The rows below come in pairs that one turn or mirror swaps. Which row does each named row swap with?
The rows were stretched afterwards, more along some directions than others.
Kibi: [ -71,  -66, -140,  -38, -152,  -84,  201, -274,  155,   36,  -71, -232,
 -101, -131, -498,  237, -160,  -38,  157,  -98,   39,  421,   64,  121,
  224,    2]
big: [ -44,  175, -207,  -97,  -93, -163,  109,  -68,   27, -242, -154, -258,
 -362,   10,  -53,  -12, -492,   85,  167,  199,  -50,  164,  -45,  -12,
  249,  194]
nefi: [ -77,  -52, -124, -161,  -97,  -66,  373, -461,  133,   50,    7,  164,
 -105,  106, -151,  273, -153,   -8,  -75, -109,  250,  216,  134,   39,
  149, -114]
sezad: [-113,  103,  -35,  -33, -370, -172,  -43, -277,  188,  -14,  -57, -153,
 -146, -304, -498,  108, -129,  -98,   20,   74,  158,  288,  235,  292,
  -40,   85]
vid: [ -37,  134, -160, -288,  -63, -172, -196, -410,   14, -330, -174,   35,
 -359,  286,  -17,   36, -426, -103,  247,  168,  232,  256,  278,  198,
  111, -100]
zuz: [-116, -103, -145, -159, -179, -265,    1, -495,  248, -110,  -90,  -31,
  -78,   28, -437,  167,   16, -232,  -27,   91,   96,  366,  295,  291,
  185,   43]
Fuso: [-182,  203, -111, -309,   54,   50,  120, -262, -105, -199,   -3,   36,
 -132, -170, -170,    0, -130,  -93, -103,  153,  145,   61,  533,  -13,
  111,  -45]
ruv: [ -26,  -18,  -97, -160,  -15, -267,  241, -349,  196, -100,   63,  203,
  -63,   20, -190,  183,  -75, -207,   60, -137,  264,  226,  135,  255,
  -46, -104]
moz: [ 298,    3, -250,  -31, -240,   62,   30,  -12,  -41, -159,   80,   92,
  -83, -354, -139, -145, -110,    3,  -73,   50,  163,   13,  340,   36,
  154,   40]
pob: [-197,  128, -205, -148, -111, -222,  427, -218,   48, -196,   18,   46,
 -206, -120, -239,   85, -169,    6,  231,  162,  272,  342,  499,  351,
  -25,  108]
Duv: [-100,  -57,  128, -243, -130,   25,    0, -192,   19,   -4,   68,   18,
 -112,   43,    8,  178, -142,  -45,  -30, -136,  156,   85,   11,  265,
   66,   -7]
vozum: [-120,  232,  204, -276, -202, -218,  -64, -412, -158, -155, -113,  -33,
 -264, -174, -149,  161, -469, -274,   18,  311,  269,  267,  298,   54,
  160,   58]
kani: [ -21, -136,    3, -322,   75,  -98,   75,  -91,  -28, -301,  215,   27,
 -183,  133,   62,   42, -184, -180,   39,   93,  158,  160,  139,  -65,
  154,  -73]
safi: [ 112,   35,  -84, -120,   -1,    9, -289, -187,  -63, -185,  -67,  -76,
 -131,   39,    4,   55, -389,   33,  -40,    0,   66,  -14, -158,   86,
  209, -145]
vamo: [-118,  418, -230,  -68, -132,   42,  -76,  -57,   -6, -276,  -64, -292,
 -137,  127, -306,  113, -451,  267,  172,   -7,   68,  153,   77,  -81,
  165,   25]
zitir: [-130,  225, -110, -217,  -77,  -58,  -47, -343, -119, -305, -240,   90,
 -225,  106, -145,  218, -326,  154,   78,   -4,  255,  283,   49,  127,
  274, -118]
Gako: [-181,   -6, -109, -273,   54,   90,  305, -323, -214, -314,  -89,  -20,
 -510,   47, -182,   68, -323,  -51,  117,  353,  322,  257,  357,   20,
  385,  -39]
Norut: [ -28, -120, -190, -416,  143, -164,   66,   -1,  -43, -121,   20, -170,
 -380,  -91, -134,    5, -289, -124,  254,  242,  199,   -7,  130,  214,
  267,   26]
taz: [-357,  132, -150,  -89, -110, -218,  168, -133, -163, -148, -106,  -70,
 -181, -116,  -50,   66, -309,  -12,  210,  197,   75,  404,  114,  124,
   97,   78]
gemu: [ 369,  -74, -182,   14, -197,    2,  -15, -227,  -29, -375,   93,   45,
 -229,  -10,  -74, -206, -145, -138,  -83,  150,  223,  183,  359,   37,
  170,   -1]
zipe: [ -89, -108, -316, -432,  -85, -133,   17, -331,   63,   17,   56,  101,
  -31,  262, -274,  162, -120, -147,   66,  121,   84,  229,  198,   38,
  177,  -28]
kelad: [  54,  157,  -24,   34, -175, -150,   18,  -19,   20,  -88,   17,  -32,
  -16, -326, -147,  180, -150,  135, -118, -162,  122,  132,  -89,   70,
 -120,   50]
susik: [  68,  318,   -3,  -82, -177,  -76,   38,   10, -124, -217,  -56,  -66,
 -294, -154,   53,  -18, -554,   68,  150,  232,  171,   69,  157, -152,
  147,   68]
mok: [-110,  -17, -239, -273,  136,   38,  243,   81, -262,  -84,   -2, -374,
 -343,   47, -210,  112, -273,  -47,  218,  211,   75,   83,   78,   21,
  321,   88]
fized: [-118,   52,  137,  -92, -168,  -75,  420, -424,  -13, -123,  219,  -59,
 -170,  105, -354,   44,  -10,  -98, -119,    9,  241,  330,  322,   70,
  -27,   39]
muto: [  49,  -81,   81, -182,  102,  -43, -133, -364,    1,  -61,  -37,  -23,
 -137,  133, -185,  -12, -407, -182,  125,   32,  295,  147,  182,  272,
  426, -181]
Ran: [ -79,  -57,   11, -243,   82, -177,   91, -310,  -12,  -41,   92,   99,
 -137,  -97, -350,   52,   54, -378,  -43,  453,  213,  282,  385,  150,
  218,   67]
fep: [-192,  120,  -28,  -22,  -69, -133,  107, -254,  147, -132,  -88, -115,
 -180,   25, -448,   85, -220,  -33,  351,  366,  320,  267,  420,  190,
  289,  -82]
nobip: [   4,  141, -245, -156,    5, -199, -167,  -87,  -16, -449,  -51,   11,
 -153,  146,  -14,  -29, -402,  -18,  218,  112,  188,   17,  155,  222,
  213,  -51]
tila: [ 219,   11, -191,  -10,  -33,    6,  222,  -49,  -47,  -89,  242,   25,
   63, -205, -119, -169,  -52,  -20,  -24,    2,  136,   46,  430,   52,
  138,   -1]
vip: [ 237,  -58, -162,  -95,  -44, -108,   73, -294,   82,  124,   23,  193,
   53, -148, -109,  128, -150,  -49, -140,   26,  105,   71,  -96,  120,
  230,  -90]
tega: [ -72,   10,   10,  -33,  -78, -105,   60, -320,   92, -208, -210,  -53,
 -294,  144, -211,  205, -297,  165,    2, -180,  135,  270,  233,  162,
   76, -108]
luga: [ -61,  -50, -275, -394, -132, -309,  156, -250, -115, -130,   71,   78,
 -231, -279,   32,  158, -370,  -86,    5,   23,   27,  354,  115,  -67,
  170,   84]
dezu: [  43,   63,  -59, -110,   53, -184, -137,  -31,   -3, -245,   41,   37,
  -85,   58,  -43,  -41, -295,  -20,   97,  157,  277,  -19,  132,  343,
  112, -139]
mumo: [ -86,  124,   32, -262, -180,  -52, -151, -179, -232, -286,   -6, -172,
 -271,   51,   41,  150, -509,    6,  -63,  140,  277,  289,  172,  -46,
  207,  -28]
litun: [ -92,  270,  -45,    1,  -39, -147,   84,  -68,  168, -413, -122,  -63,
 -317,  -82, -103,   49, -163,  125,   70,   83,   71,  210,  417,   96,
  135,  -15]
tevo: [ -20,  241,  -85, -111,  -94, -196,  159,  -87, -149, -366,   67,  -52,
 -154,   50,  -45,   30, -165,  188,   70,   65,  270,  269,  481,  277,
 -112,  -33]
lukav: [ 209,   82, -228,   79,   -7,  -61,  319, -262,   -5,  -29,   27,    0,
 -124, -154, -392,  -56, -118,   52,  -24,  346,   81,  164,  227,  207,
  311,  148]
lop: [  19,   24, -258, -137,   44, -148,   33, -206,   34,  -54,   13,   93,
  125,  126, -218,  107,  -81,  179,    6, -149,  -92,  228,   83,   77,
  -18,   -6]
tas: [  27,  102,   65, -198,  -39,   36,  180, -429, -166, -141,  -83, -103,
 -368, -179, -281,   56, -464, -155,  194,  248,  277,   91,  285,  -60,
  235,   70]
Paf: [-257,  139,   42, -103,  -75,    0,  248, -234,  -87, -295, -110, -246,
 -396,  183,  -98,  117, -319,  122,  123,   12,  237,  321,  508,   90,
  187,    0]
mego: [ -11,  -91,  -89, -327,  -42, -119,   97, -167,  -76,  -19, -172,   10,
 -223, -158,  238,  118, -358,  -18, -232,  -90,  -10,  143,   23,   13,
  202,   75]
kav: [ -47, -127,  -76, -123, -353,  -58,  -29, -157,  112, -274,  -64,   49,
 -328, -290,  -59, -104, -277,  -13,  265,  -40,  227,  235,  283,   17,
   90,   42]
fitod: [  59,  158,   40, -122, -268,  -37,    2, -310,   -6,  -65,   57, -139,
 -193,  175, -221,  112, -245,  -26,  -10,  205,  175,   86,   -6, -127,
  190,   -6]
dizit: [ -87,  149,  -30,  -62,   61,   30,  233, -229,   43,  102,   30,  -14,
   25,  -39, -304,  -19, -125,   66,   36,  164,  153,  165,  321,  -80,
  139,   59]
tozak: [ -69,  115,  -46,   -1,  172,   58,  125, -336,  -48,    3, -109, -183,
  -93,  237, -340,  137, -238,  -40,   35,  135,  -26,  219,  237, -269,
  496,  -45]
fodiz: [-326,  -99,  -14, -489,   89,  -10,  -31, -540,   43, -221, -329,  -87,
 -433,   82, -180,  256, -274, -137,  -17,  -25,   32,  123,  171,   88,
  333,   68]
Taked: [ 285,  -52, -197, -162, -167, -182,  238, -227,    2,   -6,   92, -163,
 -296, -269, -276,   75, -352,   -5,  -23,   97,  227,  258,   64, -132,
  262,   82]
vobe: [  42, -120, -278, -467,   65,  126,   78, -197, -219, -103,   80,  -12,
 -248,   49, -149,  -23, -325, -255,  180,  376,   85,   18,  130,  -57,
  437,  144]
zes: [  38, -159, -178,  -40,  -18, -116,  -14, -142,   46, -220,   47,  -79,
  -65,  133, -176,  -33,   36, -236,   17,  182,  -25,  219,  210,   27,
   18,   47]
taku: [   3,   66, -106,   60, -131,  -81,   92, -190,  -18, -181, -144,  132,
  -93, -140,  -75,   55, -137,   -8,   20,   83,  272,  405,  497,  293,
  223,  -21]
Basip: [ -31,  267, -123, -196,   43, -101,  -48, -479,  -63, -259,   74,  -87,
 -193,  473, -194,   46, -585, -159,  147,  316,  142,  214,  277, -163,
  370,  -84]
sebi: [  90,  180, -201, -115,   54, -179,  186, -232, -210, -185,  138,  175,
  -33,  173, -218,  120, -150,   50, -133,  198,  286,   94,   27,  125,
  131,   16]
lir: [ 100,  110,  -57,  -23, -179,   -6,   42, -417,   40,  -48, -134,  -69,
 -163,  -35, -190,  176, -268,  210, -134,  -65,   62,  309,  182,  -79,
  234, -101]
Negek: [ 161,   -9,  -51,  -38,    8,   15,  177, -235,   49,  -13,   -8, -124,
 -162,    7, -124,   65,  -51,   82,  -90,  -47, -111,  152,  110, -113,
  259,   22]
mobom: [ -16,  191, -189, -124,   40,   46,  120, -283,    7,  -56,  -93,   -2,
  -54,  175, -374,   59, -277,   48,  154,   49,   53,   18,  177,   61,
   92,  -60]
zuraf: [  79,  -82, -326, -176,   -1,  155,   92, -138, -145,  -30,  -16,   -2,
 -173,  -53,   94,    7, -392,  149,   47,   65,   63,   46,    4, -173,
  453,  -73]
Rab: [  33,  174,   -5,  -42,  -36, -105,   22, -528,  180, -304,  -72,  -23,
 -141,  154, -444,  219, -137, -112,   15,  123,  258,  274,  485,  154,
  287,  -94]
rizol: [-269,  102,    0,  -12,  -19,  -73,  -22, -178,  115, -206, -221, -216,
 -245,  282, -220,  141, -337,   51,  433,   56,   12,  323,  233,   56,
   53,   63]
godo: [  75,  198,  -61, -161,  -62, -318, -204,   25, -145, -202,  108,    6,
  -42,   20,   36, -106, -441, -190,  104,  344,   74,  201,  131,  -60,
  218,   27]
rit: [ 136,  124, -459,  -98,  -79,  -78,   20, -268,  256, -187,  -58,  -67,
  -20,  148, -427,  126,  -76,   43,  -25,   61,  129,   98,  266,  149,
  256,   45]
pilap: [  -8, -153,   39, -281, -224,  -33,   33, -308,  164, -201,  -69,  -69,
 -265,  -54, -185,   63, -357, -131,   -9,  -15,   11,  115,  118, -120,
  235,   69]
pid: [ -77,  133, -254, -117, -165,   87,  182, -138, -159, -204,  -11, -237,
 -256,  -75,  -40,  -67, -204,   19,   77,  146,   66,  218,  302,  -15,
  251,  183]
Kodap: [ -48,  -44, -118, -211,  237, -241,  124, -277,   35, -235,  -37, -155,
 -164,  429, -123,   79, -221,  -58,   79,   84,  -14,  199,  152,  -39,
  359,  -40]
bov: [-112,  319, -190, -100, -214, -310,  -31, -132,   97, -103, -156, -110,
 -191,   41, -174,  141, -462,  125,  140,  162,   78,  307,   48,  104,
  108,  118]
Sovub: [ 187,   51, -269, -118, -124, -114,  167,  172,  -57,  -20,  132,  -41,
 -107, -202,  -98, -109, -270,   42,   73,   48,  -58,   24,   39, -170,
   44,  164]

Gako is swapped with Ran
dezu is swapped with moz
zes is swapped with mok
rizol is swapped with Kibi
mumo is swapped with zipe
tas is swapped with ruv
fized is swapped with fodiz
taku is swapped with fep
lukav is swapped with litun
sebi is swapped with Fuso
Negek is swapped with big
susik is swapped with vip
Kodap is swapped with pid
Taked is swapped with vid

